128 stands for zero in the data rows.
Here are some points, one per row:
array([133, 196, 108, 160, 112, 123, 105, 139,  95, 104, 152, 166, 117, 118, 206, 123,  80, 148, 146, 153,  92, 164, 148, 181, 163, 159, 149, 123, 141,  72, 157, 130])
array([129, 119, 115, 163, 132, 123, 124, 123, 141, 134, 150, 125, 118, 152, 110, 153, 144, 193, 122, 120, 123, 109, 190,  70, 127, 154, 135, 127, 144, 128, 137,  70])
array([154, 114, 169, 147, 160, 108, 116, 122, 127, 124, 109, 147, 137, 114, 168, 140, 134, 119, 101,  90,  89, 102, 117, 113, 127, 132,  73, 112, 126, 162, 179,  93])
array([154, 152,  99, 168, 141,  98, 159, 185, 125, 142, 216, 156,  92,  87, 162,  48,  92, 126,  52, 112, 183, 164, 163, 164, 108, 166, 138,  99, 109, 134, 134, 146])
array([ 98,  71, 134, 107, 127, 119, 140, 103, 166, 178, 126, 101, 120, 142, 165, 134, 104, 144, 122, 129, 126, 141,  99, 136, 121, 111, 145, 100, 140, 116, 132, 140])
array([137, 101, 132, 129, 163, 122,  77, 150, 113,  91, 158, 153, 116, 149,  95, 134, 100,  78, 111, 133, 135, 146, 135,  89, 141,  90, 110, 112, 109, 142,  99, 111])
array([141, 129, 122, 114, 141,  96, 152,  92, 145, 125, 106,  82, 124, 123, 164, 127, 111,  98, 115, 156, 115, 117, 150, 120, 104, 160, 131, 133, 141, 181, 143, 128])
array([134, 138, 136, 118, 123, 145, 135, 145, 106,  90, 118,  81, 103, 144, 151, 135, 118, 116, 113, 127, 138, 146, 124,  88, 129, 152, 139, 130, 177,  65, 113, 115])
array([148, 133, 108, 118, 159, 101, 118, 120, 125, 127, 129, 120, 138, 104, 110, 188, 200, 131, 139, 124, 119, 144, 129, 157, 119, 138, 139, 129, 105, 109, 101, 137])
array([131, 134, 106, 131, 110, 149, 127, 135, 120, 157, 120, 118, 145, 131, 103, 142, 108, 117, 127,  80,  92, 111, 136, 129, 121, 124, 145, 136, 130, 112, 137, 104])
array([169, 109, 102, 162, 153, 125, 156, 118,  93, 153, 126, 129,  81, 136,  90, 108, 145, 114, 126, 168,  72, 106, 130, 125, 119, 106, 147, 155, 101, 124, 168, 153])
array([ 83, 126, 151, 178, 131, 105,  86, 146, 133, 123, 110, 118, 155, 143, 134, 115, 138, 136, 131, 123, 115, 126, 153, 109, 136, 147, 134, 121, 119, 144, 123,  96])
array([123, 114,  88, 149, 114, 155, 149, 116, 151, 101, 104, 135, 158, 109,  78, 123, 110, 122, 134, 131, 146, 160, 133, 123, 115, 144, 129, 153, 117, 125, 127, 139])
array([121,  92, 135, 129, 103, 124, 137, 116, 119,  79, 112, 110, 142, 128, 138, 146, 158,  93, 112, 104, 145, 155, 134, 106, 119, 142, 131, 123,  78,  91, 153, 123])
array([137, 135, 147, 132, 131, 110, 147, 126, 117, 149, 176, 103, 148, 153,  98, 165, 132, 108, 117, 106, 127, 117, 165, 144, 125, 104, 156, 141, 140, 112, 184, 133])
array([122, 136, 118, 113, 109, 137, 163, 118, 108, 128, 131, 123, 105, 129, 117, 142, 126, 171, 157, 101, 165, 140,  84, 122, 149, 127,  89, 143, 120, 150, 140, 152])
array([105, 156, 114, 113, 141,  95, 116, 103,  91, 152, 110, 116, 142, 140, 137, 114, 153, 125, 114, 103, 149, 130, 139, 109, 117, 146,  89,  66, 145, 104, 112, 148])
array([139, 133, 130, 117,  95, 158, 106, 163, 125, 135,  90, 132, 124, 138, 145, 135,  98, 132, 103, 126, 160, 130, 126, 168, 131, 160, 142, 111, 129,  86, 131, 117])
array([136, 111, 133,  96, 136, 175, 105, 119, 110, 136, 122, 142, 124, 150, 127, 131, 110, 118,  97, 146, 132, 159, 112,  90, 149, 143, 125, 123, 117, 164, 111, 110])
array([107, 138, 169, 129, 108, 106, 112, 128,  95, 159, 125, 134, 114, 114, 125, 132, 129, 123, 131, 177, 157, 138, 145, 118, 125, 104, 141, 160, 104, 118, 139, 125])
array([138, 139, 145, 114, 121, 122, 141, 179, 121, 133, 131, 103, 134,  89,  90, 132, 108, 154, 128, 131, 152, 104,  92, 127, 116, 118, 117, 135, 145, 120, 143,  94])
array([109, 143, 147, 152,  91, 188, 128, 120,  81, 161, 139,  88, 121, 107, 143, 163, 168, 147, 102, 133, 177,  97, 151, 126, 114, 133, 130, 142,  81, 144, 116, 168])
array([ 94, 136, 137, 139, 165, 114, 102, 128, 121, 132,  98, 115, 142,  92, 141, 130, 165,  67, 144, 120, 156, 111, 138, 136, 132, 143, 137, 140, 159, 109, 147, 135])
array([165, 136, 104, 135,  95, 101, 118, 136, 131,  91, 106,  97, 125, 139, 130, 124, 123, 143, 137, 131, 142, 131, 123, 168, 137, 121, 123, 144, 137, 114, 119, 104])
array([125, 163, 165, 154,  94, 102, 160, 190, 151, 169, 126, 111, 143, 120,  94, 155, 112,  91, 121, 137, 136, 122, 100, 121, 164, 148, 132, 117, 142, 154, 105, 100])
array([164, 158, 107, 133, 155, 134, 119, 149, 154, 176, 111, 155, 152, 143, 132, 131, 134, 130, 172, 147, 154, 125, 109,  82,  87, 138, 147, 134,  72, 131, 145, 126])
array([160, 133, 156, 126, 115, 137, 132, 109, 162, 117, 103, 113, 115,  60, 154, 132, 134, 118,  88, 120, 118,  96, 127, 124, 107, 111, 128, 146, 132, 166, 102, 120])
array([122, 112, 174, 139, 151, 154, 151, 115, 161, 112, 163, 149, 140, 135, 183, 132, 159, 114, 110, 114, 134, 116, 104, 149, 161, 139, 133, 192,  74,  99,  74, 139])
array([134, 145, 157,  38, 138, 129, 117,  96, 131, 120, 133,  81, 131, 133, 135,  65, 148, 150, 139, 133, 123, 132, 154, 132, 164, 142, 178,  89,  80, 141, 159,  88])
array([154, 159, 123, 129, 151, 142, 157, 151, 160, 108, 103, 102, 121, 133, 138, 134, 126, 125, 152, 134, 102,  72, 169,  79, 129, 108, 129,  94, 122,  96, 112, 152])
array([113, 142, 144, 111, 108, 116, 180, 122, 120, 117, 140, 159, 135, 122, 155, 117, 156, 116, 147, 151, 101, 158, 133, 127,  39, 112, 138, 123, 144, 174,  99,  93])
array([124, 134, 134, 124, 140, 122, 131, 125, 135, 121,  91,  98,  94, 159, 122, 111, 113, 149,  95, 203, 103, 104, 142, 159, 105, 113,   9, 140, 102, 115, 155, 124])
array([115, 149, 150, 125, 104, 148, 146, 124, 108, 142, 117, 129, 121, 139, 116, 190, 150, 153, 102, 107, 146, 164, 182, 146, 177, 128, 119, 151, 121, 165, 120, 164])
array([164, 145, 118, 133, 132, 104, 141,  88, 125, 130, 116, 128, 158, 102, 139, 135, 102, 111, 111, 123, 119, 101,  79, 128, 143, 113, 111,  83, 119, 147, 146, 175])
array([207, 111, 134, 138,  96, 141, 121,  77, 141, 123, 159, 129, 113, 134, 160, 127, 126, 141, 106, 118, 105,  72, 132, 120, 154,  93, 140, 133, 137, 132, 136, 124])
array([144, 121, 129, 101,  94, 120, 150, 123, 149, 131, 163, 146,  97, 118, 133, 147, 147, 129, 138, 156, 140, 148, 140, 119, 113,  90, 130, 100, 171, 116,  94, 132])
array([ 88, 113, 123, 132,  99, 133,  99, 135, 213, 132, 155, 146, 118,  90, 127,  75, 151, 141, 147, 138, 141, 110, 139, 112, 130, 117,  90, 130, 173, 108, 124, 159])
array([102,  88, 159, 147, 116, 138, 170, 131, 131, 173, 146, 137, 108, 149, 142, 127, 148,  80, 162, 148, 102, 146, 100, 132, 122, 143, 137,  95, 162, 121, 159, 144])
array([173, 120, 109, 120, 105, 147, 116, 122, 127, 135,  99, 156, 114, 136, 128, 101, 142,  92, 145, 165, 126, 108, 105, 113, 120, 160, 121, 134, 103, 146, 110, 161])
array([155, 125, 144, 103, 128, 100, 127, 125, 136, 160,  97, 165,  89, 160,  88, 109, 125, 117, 131,  42, 128, 137, 118, 136,  94, 176, 143, 139, 125, 107, 107, 103])
array([117, 132,  98, 152, 154, 128, 158, 110, 128, 122, 158, 103, 158, 130, 128, 129, 111, 130, 145, 120, 126,  77, 130, 133, 130, 151, 142, 135, 115, 116,  75, 133])
array([118, 138, 163, 123,  98, 116, 101, 160,  77, 132, 141, 100, 118, 115, 124, 138, 107, 154, 147, 117, 114, 148, 133,  94, 140, 144, 123, 152, 114, 159, 100, 158])
array([128, 142, 128, 135, 136, 119, 100, 133, 177, 123, 144,  89, 121, 144, 118, 138, 116, 118, 143, 147, 144, 146, 119, 133,  99,  90, 140, 127,  95, 120, 116, 135])
array([115, 104, 109, 146, 119, 118, 142, 119, 159, 105,  97, 155, 126, 137, 136, 126, 169, 162, 114, 181, 132, 109, 124, 127, 150, 116, 167, 101, 156, 148, 125, 129])
array([121, 138, 112, 126,  97, 129, 118, 139, 127, 103, 126, 113, 131, 134,  99,  95, 175, 111, 147, 111, 127, 124, 129, 181, 128, 126,  77, 108, 101, 128,  86, 114])
array([110, 121, 110, 136, 132, 148, 123, 165, 165, 111, 114, 138,  85, 110, 148, 182, 106, 158,  96, 136, 106, 138, 111, 183,  82, 174, 143, 107, 121, 114, 153, 139])
array([ 87, 101,  63, 101, 143, 133, 106, 145, 136, 155, 133, 130, 119, 116, 156, 138, 137, 148, 130,  96, 104, 117, 138, 168, 132,  81, 147,  90, 121, 173, 113, 128])
array([118,  81, 146, 164, 147, 144, 145, 118,  93, 107,  89, 107, 118, 124, 111, 114,  95, 160, 120, 123, 137, 108, 117, 160, 124, 123, 152, 133, 172, 128,  95, 114])
array([ 91, 142, 122,  91, 119, 143, 117, 154, 138, 114, 130, 156, 138, 100, 131, 158, 123, 140,  84, 137,  84, 124, 116, 130, 104, 106, 144, 133, 126, 144, 132,  97])
array([137, 133, 166, 128, 208, 175, 120, 131, 126, 104, 148, 121, 125, 162, 121, 117, 118, 164, 116, 138, 164, 138, 111, 146, 100, 163, 133,  96, 148, 142, 127, 135])
array([130, 145, 140, 149, 129, 200, 113, 148, 106, 139, 125, 123, 176, 165, 154,  97,  99,  90, 163, 135, 139,  97, 123, 156, 125,  98, 122, 107, 134, 145, 131, 122])
array([115, 169, 147,  95, 152, 183, 146, 119, 156,  79, 130, 134,  90,  77,  59, 101, 103,  98, 146, 126, 117, 124, 151, 160, 182, 126, 149,  95, 118, 147, 180, 114])
array([ 81, 146,  94, 160, 109,  97, 126,  90, 102,  87, 162, 119, 124, 139, 106, 139,  94, 108, 130, 130, 138, 109,  82, 115, 103, 110, 141, 132, 133, 127, 114, 114])
array([111, 128,  81, 113, 157, 160, 137, 150, 139, 110, 145, 134,  85, 122, 173, 145, 143,  70, 126, 122, 110, 127, 132, 103, 148, 136, 110, 170, 140, 135, 125,  99])
array([108, 110, 119, 139, 136, 111,  85, 129, 108, 173, 117, 142, 112, 136, 130, 111, 128, 152, 127, 137, 148, 115, 102, 127, 164, 127, 147, 158, 118, 153, 112, 121])
array([ 75, 120, 148, 130,  77, 109, 140, 136, 145,  82, 123, 128, 147, 155, 141, 110, 127, 168, 136,  87, 106, 142, 126, 106, 120, 120, 148, 124,  98, 161, 185, 181])
array([149, 118, 125, 148, 135, 118, 156, 119, 113, 124,  95, 106, 141, 109, 128, 109, 124, 145, 156, 100, 134, 177, 126, 140, 129, 102, 138, 126, 137, 141,  95, 122])
array([169, 123, 123, 120, 134,  83,  99, 162, 151, 127,  79, 117, 139, 153, 154, 127, 111, 112, 112, 125, 163, 166, 129, 111, 164,  61, 149, 122, 118, 147, 143, 138])
array([106, 134, 173, 106, 143,  74, 144, 114, 103, 113,  98, 210, 121, 160, 119, 141, 125, 142, 146, 143, 156,  75, 138, 169, 146, 129, 138, 145, 126, 116, 126, 121])
array([155,  85, 102, 123, 136, 122, 104, 115, 121, 134, 137, 123, 174,  83, 106, 138, 126, 128, 145, 127, 143, 125, 149, 137, 130, 158, 113, 148, 170, 127, 143, 133])
array([124,  82, 164, 122, 153, 107, 110, 161,  89, 118, 119, 154, 124,  49, 118, 107, 145, 147, 132, 146,  87, 135, 111, 101, 116, 106, 154, 107, 121,  79, 116, 165])
array([119, 121, 105, 117, 148, 112, 146, 137, 130, 136, 145, 131, 203, 141, 121,  87, 115, 145,  97, 122, 119, 128, 121, 109, 136, 139, 112, 193, 124, 131, 126, 135])
array([103, 122, 104,  36, 113, 121, 153, 133, 132, 133, 132, 168, 148, 138, 136, 148,  80, 129, 105, 139, 136,  87, 140, 101, 111, 130, 130, 111, 142, 115, 121, 162])
Along one direction, these points spread out more than along any other. Take the direction at right angles to it along which they spread out most. Then take the direction at right angles to both along which they spread out most. Go by this last direction. For each point below, how far along it does it lie, from 0 to 99? The average is 50, and the first point in the table lies past the average. One standard deviation of the points above along it is 16.
array([124, 152, 108, 129,  97, 140, 110, 110,  98, 151, 102, 140, 143, 133, 130, 123, 114, 135, 144, 109,  77, 145, 146, 124, 118, 111, 144, 138, 127, 108, 116, 109]) 48
array([151, 146, 148, 165, 149, 149, 121,  73, 141, 112, 147, 167, 121, 152, 110, 133, 117, 122, 128, 105, 162, 140, 141, 113,  97,  84, 114,  95, 126, 133, 120, 130]) 60
array([162,  90, 145, 133,  72, 113,  82, 119, 120, 127, 155, 120,  75, 136, 100, 108, 110, 108, 173, 108,  74, 121, 130, 111, 146, 191, 102, 119, 127, 156, 114, 188]) 54
array([146, 130, 127, 107, 111, 120, 142, 118, 128, 136, 152, 127, 170, 107, 115, 109, 158, 133, 147, 152, 146, 117, 141, 132, 135, 142, 120, 138, 142, 121, 137, 105]) 51
array([130, 124,  95, 128, 132, 162, 162, 139, 101, 135, 115, 132, 127, 124, 129,  89, 154, 144, 129, 131, 142, 154, 132, 105, 144, 110, 118, 148, 151, 131, 137,  99]) 53
array([128,  47, 135, 116, 107, 122, 125, 107, 127, 148, 158, 132, 165, 117, 133, 159,  87, 123, 152, 136, 154, 145, 150, 145, 124, 122,  98, 143, 103, 105, 140,  90]) 42
array([145, 136, 119, 121, 178, 117, 135, 135, 133, 106, 156, 126, 138, 139, 140, 174, 117, 139, 206, 164, 128, 152, 135, 134, 152, 155, 110, 112, 121, 170, 112, 127]) 58
array([135,  81, 124, 127, 119, 132, 119, 202, 110, 119, 163, 135, 148, 195,  88, 117, 192, 104, 107, 138,  93, 127, 122, 165, 109, 121, 140, 116, 167, 136, 144, 169]) 37
array([ 73, 125, 101, 144, 150, 103, 150, 124, 128, 146, 116, 113,  76, 125, 126, 116, 115, 112, 145, 103, 137, 122, 143, 116, 149, 120, 126, 147, 101, 112, 130, 111]) 50
array([132, 162, 160, 113, 162, 129, 156, 131, 146, 169, 113, 123, 133, 142, 136, 113, 128, 152, 142,  92,  77, 162, 115, 130, 149,  95,  96, 155, 146,  96, 106, 145]) 50
array([129, 122, 107, 158, 108, 155, 151, 136, 133, 103, 106, 168, 150, 127, 129, 151, 139, 137, 148, 104, 148, 123, 132, 117, 133, 128, 102, 120, 127, 110, 139, 122]) 46
array([139, 161, 144, 107, 154, 153,  65, 123, 138, 109, 116, 118, 124, 131, 130, 123, 110, 129, 141, 123, 146, 136, 131, 142,  77, 127, 148, 208, 185, 147, 155, 162]) 59
array([111, 155, 126, 156, 131, 158,  99,  69, 143, 166, 136, 127, 144, 113,  99, 138, 134, 135, 121, 152, 110, 182, 106, 117, 132, 136, 114,  93, 131, 112, 131, 111]) 50
array([127, 155, 108, 112, 127, 109, 112, 117, 114, 119, 162, 125, 115, 130, 129, 141, 171, 144, 133, 109, 154, 109,  35, 112, 138, 127, 118, 132, 140, 102, 166,  97]) 48
array([114, 154, 117, 142, 123, 108, 130,  83, 137, 136, 114, 133, 154, 151, 104, 123, 139, 108,  59, 156, 118, 154, 122, 131, 167, 143, 137, 137, 146, 106, 106, 135]) 51
